Each path is a new rotation, seen through one point. The rows after it are directions, each followed by how far the rotation turns it, in degrees per step (0 if it stays put).
Each turn is a multiple of 5 degrees from 10 to 175, or 0.
Each row of a path follows its step; steps can be skipped.

step 0: [25, -12, -3, 20, -30, -23, 1, 34, 22, -19, 54, -10, 23, 20, 35, -48, -9, 69, 2, -18, 15, -6, 43, 11, -13, 5, 9, -35, 0, -58, -13, -21, -6, -30, -1, 25, 6, 7, -3, -31, 19, -11, 0, -54, 20, -6, 11, -29, -7, -15, 8, -14, -6, -7, 6, -35, 17, 27]
step 1: [34, -15, 8, -13, -67, 8, 1, 17, -8, -30, 26, 11, 40, 12, 60, -33, 20, 32, -22, -46, 8, -50, -3, 23, -2, -4, -21, 10, -23, -20, 11, 2, 11, 14, -20, 6, -17, -26, 1, -1, -26, -42, -4, -11, -15, 21, 37, -10, -11, -35, -37, 24, 31, 22, 24, 2, -2, -16]
step 2: [39, 13, 4, -17, -13, -13, 54, 37, 10, -35, 42, -3, 35, -52, 68, 1, -6, 27, -32, -10, -14, -31, 39, 13, 6, 32, -24, 3, -3, -6, -19, 49, -20, -8, 1, -17, -6, 12, -21, 2, 1, 0, 27, 4, -13, 5, 1, 22, 3, -24, -32, -16, -30, 12, -38, 23, 0, -5]
step 4: [-16, -44, 25, 2, -10, 8, -12, -28, 21, -51, 8, -11, 26, -62, 16, -29, -11, 77, -5, -32, 30, 23, 18, 0, -8, 29, 3, -33, -1, 2, 1, 14, -5, -18, 10, 15, 8, 26, -22, 22, -23, -45, 8, 14, 32, -1, 20, -3, -16, -21, -9, 18, -23, 33, 34, -2, 18, -24]
step 5: [27, -5, 7, -30, -24, 9, -8, -7, 6, -15, 13, -2, 28, -5, 87, 4, -8, 38, -5, 25, 5, 2, 20, 3, -30, 2, 0, -23, 24, -33, -9, -3, 27, 37, 16, 7, 39, 25, -59, 42, 12, -33, 13, -18, 46, 24, 35, 1, -9, -2, 11, -31, 32, 2, 5, 14, 22, -4]
step 6: [57, 3, -3, 43, -36, -15, -8, 26, 25, -7, -20, -36, 14, -20, 76, -16, 27, 25, 3, -25, 20, 4, 7, 6, 6, -16, -52, 19, 14, -4, 12, 27, 1, -29, 7, 59, -9, 20, -33, -14, 11, -17, -7, -31, 9, 22, 18, -5, -25, -1, 30, -22, -5, 12, -11, -19, 12, -28]
step 10: [11, -23, 13, 15, -45, 52, 5, 25, 5, 0, 8, -27, 34, -21, 17, -25, 8, 57, -19, -34, -10, -15, 24, 4, -48, 30, 3, 32, -27, -25, -7, 0, 30, -10, -38, 12, 2, 14, -19, 40, 19, -13, 12, 30, 20, 8, 34, -23, 4, -54, 29, -6, -4, 23, -31, -6, -11, -16]
step 13: [-2, -18, 23, -14, -35, 27, -1, 6, -34, -65, 21, 23, -26, 15, 52, -14, -7, 45, -14, -30, 55, 15, 55, -28, -14, -25, 24, -56, -13, 6, -15, -1, 19, -14, -5, 5, 9, 1, -16, 24, 12, 28, 38, 6, 5, -2, -7, -30, -15, -13, 7, 11, -9, 24, 4, 10, -6, -24]
step 14: [37, -16, 13, -19, -24, -11, -32, 17, -10, -59, 12, -15, 21, 6, 24, -34, -14, 34, -20, -34, 12, 4, 8, 8, 31, 26, -30, -11, 23, -21, -23, 0, 6, 20, -30, 29, 62, 51, -23, 16, 12, 16, 38, -3, -12, 38, 20, 1, 19, -15, 23, 20, 26, -30, 8, 5, -7, -34]
step 17: [-6, -8, -47, 14, -22, 10, -9, 3, -23, -44, -11, -33, 7, -25, 40, -1, -20, 33, 11, 19, 28, -17, 22, 25, 10, 7, 14, -36, 6, -34, -34, -12, -2, -29, 27, 20, 41, 12, -40, 25, -15, 15, -42, -18, -7, 11, -23, -46, 30, -4, -12, 49, 3, 12, 29, -45, 3, -13]
step 19: [23, 7, -2, -20, -37, 29, -7, 17, -28, -7, 40, 10, 48, 2, 61, -7, 34, -1, -36, -16, -6, -31, 24, -6, -17, -23, -56, -27, -1, -47, 3, 3, 6, -36, -27, 16, 0, -9, -15, 26, 36, 49, 21, 12, 9, 11, 2, -26, 3, -33, -4, 0, 5, 12, 12, -38, 2, -25]
[-3, 1, -1, 1, 1, 3, -6, 2, -5, 4, -3, 4, -5, 15, -6, 3, -7, 0, 2, -9, 17, 3, 9, 1, -1, 3, 7, 22, 3, -2, -4, -4, 2, -1, -2, -2, 17, 4, 5, 4, -6, 11, 1, -2, -11, 0, -6, -7, -6, -9, 10, -1, -2, 1, -9, 8, -11, -4] | 20
[5, -5, 5, -7, -5, -9, 11, 7, 0, -1, -8, 3, -5, -3, 7, 2, -3, -2, 9, 9, -12, -9, -6, 7, 0, 11, 4, -4, 21, -8, -10, 3, -1, -1, 12, -2, 10, 8, 3, 4, 0, -1, -1, 3, -6, -1, -9, -4, 13, 4, 3, 1, 7, -7, -6, 11, 2, -4] | 120
[4, -13, -5, 2, -7, -1, -4, 3, -1, 4, 12, -6, 5, 6, 7, -4, 9, -11, -3, -5, -5, 4, 0, 3, 2, -7, 0, 11, 3, -20, 10, 4, 5, 8, -7, 8, 1, 1, 12, 9, 2, -5, 10, 5, 10, 5, 9, 3, 9, -3, 7, -5, 4, -4, 5, 9, 6, 1] | 80
[5, 14, -21, 13, 4, -15, -6, -2, 11, 1, 5, -6, -4, 8, 4, -7, -7, 9, -7, 3, -9, 2, -2, 0, 14, 3, 5, 4, 0, -2, 5, -7, 4, 1, 8, 11, 6, 3, -5, 1, 6, 3, 0, -6, -10, 2, 0, 4, 2, 12, 2, 3, -2, -5, 1, -4, -3, 4] | 125
[-1, -3, 13, 0, -13, -7, 1, -1, 7, 2, 4, -6, -3, -7, -13, 0, -3, -8, 9, -8, -7, 0, -4, 2, -5, 10, -2, 5, -17, 9, -3, -3, 1, 9, 2, 5, 1, 15, -5, -4, -3, -5, 12, -9, -12, 7, 9, 1, 7, 1, 6, -9, -2, -4, 0, -7, -3, -6] | 175
[2, -2, -3, -2, -17, 10, -3, -2, -2, -6, -1, -5, -7, 4, -2, -2, 8, 0, 6, -3, -6, -6, -1, -7, 7, -2, 4, 5, 1, 9, -4, 1, 9, -8, 14, 0, -12, -6, 1, 7, -3, 7, -17, -4, 1, 4, 15, 0, 3, 10, 5, 2, -7, 13, 2, 13, -5, -6] | 155
[6, -5, -4, 3, 7, -2, -13, 1, 0, 1, -7, 1, -1, -9, 0, -6, 8, -8, 0, -5, 4, 11, -10, 17, 3, 5, -6, 1, 7, -3, -3, -7, 10, -7, 0, -6, 2, -3, 3, -6, -5, 3, -1, -1, -10, 7, 8, -9, -4, -1, -19, 5, -2, -1, 3, -3, 9, -16] | 135

step 1: [-23, -25, -21, 10, -29, 24, 14, -12, -18, 41, 3, -15, -3, 13, 52, -4, -11, 12, -17, -20, -31, 24, 29, -77, -20, 0, -34, 24, -42, 5, -29, -27, -27, -36, -9, 30, 30, -4, -10, 28, -7, 3, -4, -47, 1, -5, 27, 16, 17, -14, -13, -7, -17, 3, -4, 12, 9, 43]
step 2: [10, 26, -22, -18, -27, 11, 3, 25, 20, 14, 4, 40, -10, 8, 0, -15, 37, -27, -1, 30, 5, -14, -12, -30, 20, -24, 12, 0, -12, 41, -9, -47, 13, -7, 1, -72, -31, -4, 35, 52, -39, 59, 22, 6, -13, -17, -25, 30, 5, 13, -20, -15, 15, -5, -14, 4, 17, -10]
step 4: [-8, 0, 37, 9, -58, 26, 62, 30, -26, 0, 0, -17, -2, -22, 7, 16, -12, -13, 45, -3, -7, -11, 34, -32, -30, 3, -46, -1, 26, 34, 39, 33, -27, 21, -20, 37, -6, -17, -8, -6, 13, 26, -14, -7, 24, -12, 4, 44, 14, 8, 36, -11, 0, -40, -5, -4, 1, -15]
step 5: [-20, -14, -13, 10, -9, -32, 10, 44, -7, 9, 1, -18, 36, -7, 53, 4, 6, 6, 35, 69, -7, 35, 17, -13, 17, -12, 1, 0, -28, -10, -2, 16, 11, -26, 14, -38, -10, -4, 6, 13, 0, 20, -14, 35, 9, -16, 11, -3, -47, 5, -11, -44, -18, 38, 61, -8, 45, -2]
step 6: [-20, 72, 14, -8, 8, 2, 15, -6, -4, 81, 14, 57, 8, -3, 9, -1, -6, 4, -27, -18, -18, 17, 10, -31, -15, -7, -3, 37, -9, -22, -31, 6, 32, -1, 0, -10, -11, -19, 5, -23, -28, 9, -12, 4, -17, -36, 21, -22, -20, -44, 17, 39, 8, -20, 20, 31, -13, 27]
step 8: [56, -23, -3, 25, -12, 29, -11, 31, 0, -11, 20, 26, -28, -15, 20, -25, 0, -16, 23, 12, -27, -44, 24, -35, -34, 0, 11, 18, 7, -17, 17, 13, -8, -38, 1, -23, -41, -30, 32, -24, 27, 42, 19, 16, 30, 46, -12, -24, 7, 2, -42, -1, 7, 25, 36, -8, 1, 0]
step 12: [-23, -2, 33, 20, 20, -19, 6, -7, -26, 9, 6, 22, 3, 14, -4, 0, 6, 11, -9, -21, -23, 14, -16, -6, -32, 26, -4, 16, 51, -2, -39, 19, -22, 41, 1, -49, 16, -63, 13, -21, -1, 16, -24, -16, 40, 12, 46, -15, 36, 16, -7, -44, -4, 16, -2, 12, 12, 60]
step 13: [10, 44, 9, 13, 7, 21, -1, 26, 17, -19, 46, 35, -8, 16, 31, 27, -28, 1, -4, 21, -36, -51, -11, -13, 19, 11, -10, -8, -51, 21, 2, -12, -25, -29, 17, -11, 21, 15, -47, 14, -17, -1, -26, -16, 23, 47, -32, -22, 37, -20, -15, -35, -4, 10, 19, 40, 2, -8]
step 14: [17, 3, -59, 3, -13, 12, -26, -11, -23, -41, 12, 13, 1, 9, -9, -4, -5, 2, -14, -17, -35, -7, 31, -26, 4, -33, -3, 15, -13, 7, -4, 11, 73, 26, 14, 12, -29, -40, -37, 24, -5, 16, 52, 2, -18, 16, -26, -8, -35, 37, -20, -7, 9, -15, 7, 5, -30, 49]
step 17: [-34, 13, -6, 14, -27, -36, 10, -5, 16, 19, 12, -6, 33, 41, 41, -12, 0, 11, 0, -26, -9, 7, -12, 21, -23, -2, -22, -26, -35, -4, -4, 17, -20, 47, -10, 18, -44, -48, -12, 18, -43, 19, 34, -23, 18, 5, -7, 13, 7, 32, -22, 16, -1, 12, 46, 55, 34, 25]
step 20: [-16, -12, -18, 8, 3, -12, -6, 11, 32, -15, 21, 12, 1, -18, -2, 33, 1, 10, 32, -55, -50, -13, 61, 11, -43, 4, -5, -17, -25, 23, 11, 22, -8, 26, 7, -21, -44, -24, -7, 6, -3, 42, 7, 36, -36, -26, 12, 31, 6, 6, -40, -28, -13, 4, -43, -4, 14, -32]
[8, 9, 2, 6, 1, 15, -6, -1, -3, -5, -8, -1, -4, -9, -13, -5, -9, -14, -6, -9, -9, 2, 2, 3, 1, 1, 9, 8, -2, 1, -10, -6, -6, -10, -4, 8, 0, -5, -6, 9, 1, 3, 0, -5, -15, -4, 7, 3, -4, 2, -11, -8, 4, 11, 7, 3, 6, -5] | 55
[1, 2, 5, 2, -2, 2, 3, 14, 1, 0, 3, 2, 5, 5, -4, -2, -12, 2, 2, 9, -11, -1, 4, 11, -11, 0, -1, -3, -5, -12, 4, -11, -3, -7, 2, 4, 10, -1, 13, -11, -1, -8, 7, -5, -3, -10, -12, -8, -7, 0, -12, -4, -4, -9, -13, -1, 5, 8] | 145
[-8, 0, 3, -17, 3, -4, -6, -3, -6, 2, -3, 2, -15, 2, -2, -9, -4, 3, 0, -15, -12, 4, 2, -6, 6, 2, 5, 1, -2, -4, 1, -3, 0, -3, 2, -22, -3, 5, 6, 1, -5, -7, 6, 5, 2, -10, 4, 14, -2, -4, 0, 11, -9, 3, -11, -1, 5, -4] | 80
[7, 2, 9, 4, 1, 3, 1, -8, -10, 5, -5, 6, -3, 4, 9, 5, 0, 12, -2, -5, 4, -2, 2, -1, 4, 15, -11, 6, 9, 14, 1, -9, -10, 5, -13, 5, 7, 3, -8, -9, -1, -3, -5, -3, 0, -15, 7, -8, -8, 1, 0, -2, -5, 5, -11, 1, -8, 3] | 125
[6, -1, -1, 0, 6, -5, -3, 10, -4, -4, -5, 1, 10, 3, 3, -18, -4, 7, -6, 1, 5, -19, 7, -9, 2, 8, 4, -4, -9, -8, 4, -7, 4, 13, -7, 3, -4, 2, 3, 14, -7, 4, 1, 13, 5, -4, 0, -8, -6, 6, -4, -3, 4, 2, 5, -7, 3, -10] | 125
[5, -6, 0, -15, -3, -3, -9, -7, 9, 0, -1, 3, 15, -4, 7, -11, 2, 10, -8, -1, -14, -6, -1, 12, -2, -2, -7, 7, 9, 5, -12, 11, 2, -3, -3, 5, -5, 1, -8, -9, -2, 6, 9, 1, -1, 2, 2, 2, -8, -9, -7, 4, 2, -10, 5, -5, 8, 1] | 130
[11, -2, -5, 0, 10, -6, -4, 2, -10, -4, -6, -4, 2, 3, -1, 1, 5, 4, -11, 0, 1, -4, -6, 3, -2, -7, -7, -4, -4, 3, 4, 3, -9, 7, 6, -1, 12, -3, -14, 9, -4, -7, 18, 2, -7, 3, -3, 9, 16, 2, -3, -2, -1, 1, -8, 13, 4, 11] | 20
[2, -1, -9, 5, 4, 3, 6, -1, 2, 4, 4, -2, 6, 5, 4, -2, 8, 1, 7, -2, -13, -2, -5, 0, 9, 13, 13, 5, -7, 3, 2, 12, 3, 2, -8, 3, 12, -4, 7, 5, -1, 7, 9, -12, -3, 1, -10, 1, -9, -9, 17, -3, -11, 9, -2, 7, 6, -1] | 90
